0: [159 160 136 129 112 188 243 199 134 142 111 129 186 123  81  58  86 128
 191 108 132 114 116  85 111]
1: [121 165 147  33  33  29  62 111 121  96  61  89 141 195 185 149 113 161
 149 164 204 185 164 151 107]
2: [185 163 113 126 213 165 169 127  92  85 106 173 123  45  81 122 121 137
 154 131 151 134 106 152 166]
3: [ 97 167 107 150 161 105 141  75 102 142  96 107  70  93  89 133 132 102
 123 179 118 109  86 124 139]
4: [ 97 150 157 147 140 188 205 255 179 130 127 129 136 142  93  54  82 108
 134 153  86  85 112 106 103]
5: [168 159 119  77  95 195 213 159 131 109  78 138 196 167  91  35  80 164
 146 103  85 123 165  96 114]
6: [146  79  99 151 161 125 138  92  84 135 193 119 114  92 120 152 174 139
  99 133 131 146 104 126 179]
7: [ 91 129 163 155  86 136 204 239 246 145 165 113 185 189  87  69   6  54
  62 142 100  49 132 102 114]
8: [ 93  88 151 127 126  75  83  69 117 151 139 128  98  97 178 191 150 102
 157 180  84 130 154 153 144]
9: [116 149 124 107 168 149  97  48 124 136 151 155 148 108 118 152 167 166
  84 134 151 118 114 139 133]
10: [151  76 116 165 125 130  51  97 112 141 157 109 108  81 103 242 184 135
 139 173 140 146 114 142 153]
11: [112 143 168 154  77  89  40  64 122 109  98  77  90 158 189 142 132 157
 170 184 134 155 148 123 108]
12: [ 93 154 174 111  80  81  72  92 119 102  96  66 104 183 173 157 133 146
 149 127 134 173 175 121 100]
13: [129  94 135  72 152 229 193 156  84 113  85 173 168 108  80  31  54 164
 116 117  90 117 108 113 126]
14: [ 93 111 148 141 126  67  71 136 120 121 110  92  58 153 227 158 139 141
 151 164 148 143 149 150 140]
15: [106 113 109 177 192 158 138 202 251 253 213 152 124  90 143 144  76  29
  25  90  76  90  38 113 117]
16: [121 184 156 126  53  32  97  98 130 124  51  95 138 214 167 169 141 157
 165 133 164 203 178 106 111]
17: [117  87  92 125 152 116  86  76  89 160 115  87  97  96 148 132 180 130
 137 149 132  99 121 179 150]
18: [102  73  99 147 187 135 163 189 255 236 190 181 153 109 150 136  77  23
  29  63 105  99  41  74 107]
19: [ 85 113 161 103  63   0  60  96 129  93 130  50 151 220 194 158 147 126
 192 143 161 148 184 171 111]
20: [153 123 141 160  91  70  65 102 142 112 120  77  97 200 171 136 142 118
 147 115 136 157 163 136  62]
21: [130 171 141  83 130 178 237 151 150 131 127 167 148 142  49  37 107 146
 135  82  92 127 116  98  90]
22: [129 130  68  32   0  92  87 130  35  83 138 160 193 167 163 136 195 164
 126 220 187 158 115  69 121]

[127  79 157 117 173 114 112 123 105 124 139 129 127 105 110 173 139 135
 157 132 156 128 113 125 208] --> 6 17
[128 177 150 188  66 100 204 255 255 164 127 108 147 125 137 115  20  39
 128 134  84  67  96  98 147] --> 7 4
[119 205 136 129 135 140 194 211 175 116 138 167 150 162 113  31  86  73
 126 134  35  69 114  97 107] --> 4 21
[170 109 105 120 137 178 156 120 130 112 148 184 137 115  97  98 109 134
 120  31 111 144  88 151 103] --> 21 2
[150 123 123 113 191 170 206 134 142 101 117 140 167  96  45  61 152 166
 103 110 118 150 134  90 129] --> 21 13
[138 115  77 112 159 135 108 148  70 126 177 123  68  88 134 155 158 151
 107  98 178 125 124 138 153] --> 6 17
[159 140 121  86 135 139 212 160 152 109 109 174 143 129  40  76 163 139
 132  76  62 165 148 118 101] --> 21 5
[173 127 106 156 243 140 174  84 116 113 107 148 104  80 105 147 170 135
 111 112 143 165 136 140 180] --> 2 6
[130 100 174 153 152  79  57  41  90 124 125 118  34 137 142 190 133 109
 133 169 133 135 167 148 124] --> 8 14
[167 124  97  19  67  51  87 111  67  25 107 151 221 193 215 135 218 179
 148 188 199 185 132  96 133] --> 22 1
[105 166 132  79 163 166 229 150 138 109 106 163 167 143  78  68  90 111
 141  78 124 142  82  99 139] --> 21 0
[146  97 106 104 172 180 126  96 105 101 154 119  90  59  80 186 168 171
 121 131 131 169 161 114 160] --> 6 9
[143  81  48   0   0  33  91  53  35  82 136 226 236 163 160 174 141 193
 170 195 162 148  84 110 115] --> 22 1
[ 95 166 171  89  71  82  63 115 117 102 101  67 150 214 211 148 140 154
 134 153 131 172 168 113  82] --> 12 16
[168  89 125 147 141 133 130  86  96 122 158 126 118  75 140 141 204 108
 134 137 129 101 112 154 200] --> 6 17
[205 123  77  89 166 174 182  97  89 116 130 127 129  45  83 141 156 126
 103 110 140 147 123 146 123] --> 2 6
[ 76  98 178 141  87  53  73 116 100 119  55  93 104 135 237 160  93 151
 142 161 150 163 175 180 109] --> 14 12
[185 152 124 109 150 176 210 127 114 107 140 179 138  80  40 106 121 177
 123 111 123 114 114  95 176] --> 2 21
[105  91 149 171 110 128  60 107  85 102 147 128  89  95 116 185 136 120
  90 163 201 133 112 109 135] --> 10 6
[156 177  97 121 141 183 222 151 139 159 133 122 139 121  84  59  89 129
 114  33 102 147  93  91 114] --> 21 0
[ 71  99  88 106 188 158 225 136 206 255 255 255 195 127 137 126 108  72
  55   0  19  58 111  83  89] --> 18 15
[109  77 147 164 156  91  75  30 137 149 133  62 117 143 214 169 117 115
 134 197 121 135 167 176 150] --> 8 14
[107 172 172 143 107 140 201 207 189 175 183 127 139 109 155  63  72  45
 119 131  80  45 109 171  83] --> 4 7
[133 172 109  51   0  41  79 106 116  65  91 117 216 175 165 141 145 198
 163 172 185 207 152 127 119] --> 1 16
[160  81 121 170 162 135  30 122 116 117 162  93  95  82 170 197 158 144
 147 183 163 138 126 158 144] --> 10 17
[133  79 114 152 187 139 150 200 248 239 187 182 127 141  93 135  74  36
  50  46  93 118 100  56 100] --> 18 15
[144 158 107  83 123 161 147 140  87 116 117 139 140  75  60  70 157 179
 153 134 131 148 102  94 151] --> 2 21
[194 146  91 120 163 190 163 131  86 111 143 220 155  85  64  83 157 141
 108 123 143 102 121 102 167] --> 2 9
[ 71 170 192  88 123 166 201 221 181 117  61 120 157 133 144  66  46  92
 150 129  83  64 113 116 110] --> 4 0
[137 135 113  55   0  54  82 105 101  93  83 151 182 235 163 173 152 166
 140 171 185 182 123 122 103] --> 1 22
[154 115 101 105 163 202 158 134 108 107 117 145 165  97  72 131 132 163
 123  95 114 124 135 136 131] --> 2 13
[146 147  98 173 165 160 117 153  80 111 115 163 117  88  91 147 149 181
 136 121 144 145 120 120 146] --> 2 6
[112 116 129 147 132  95  59  39 104 129  86  90 106 117 202 206 136  89
 186 155 113 133 143 138 134] --> 8 11
[111 108 164 151 133 114 249 219 174 121  85 160 142 175 134  52  61  94
 132 154 104  99  92 134  85] --> 4 0
[135 122 112 153 173 166 149 135  98 117 121 155  64  30  87 146 174 129
 167 114 179 116  94 138 128] --> 2 6
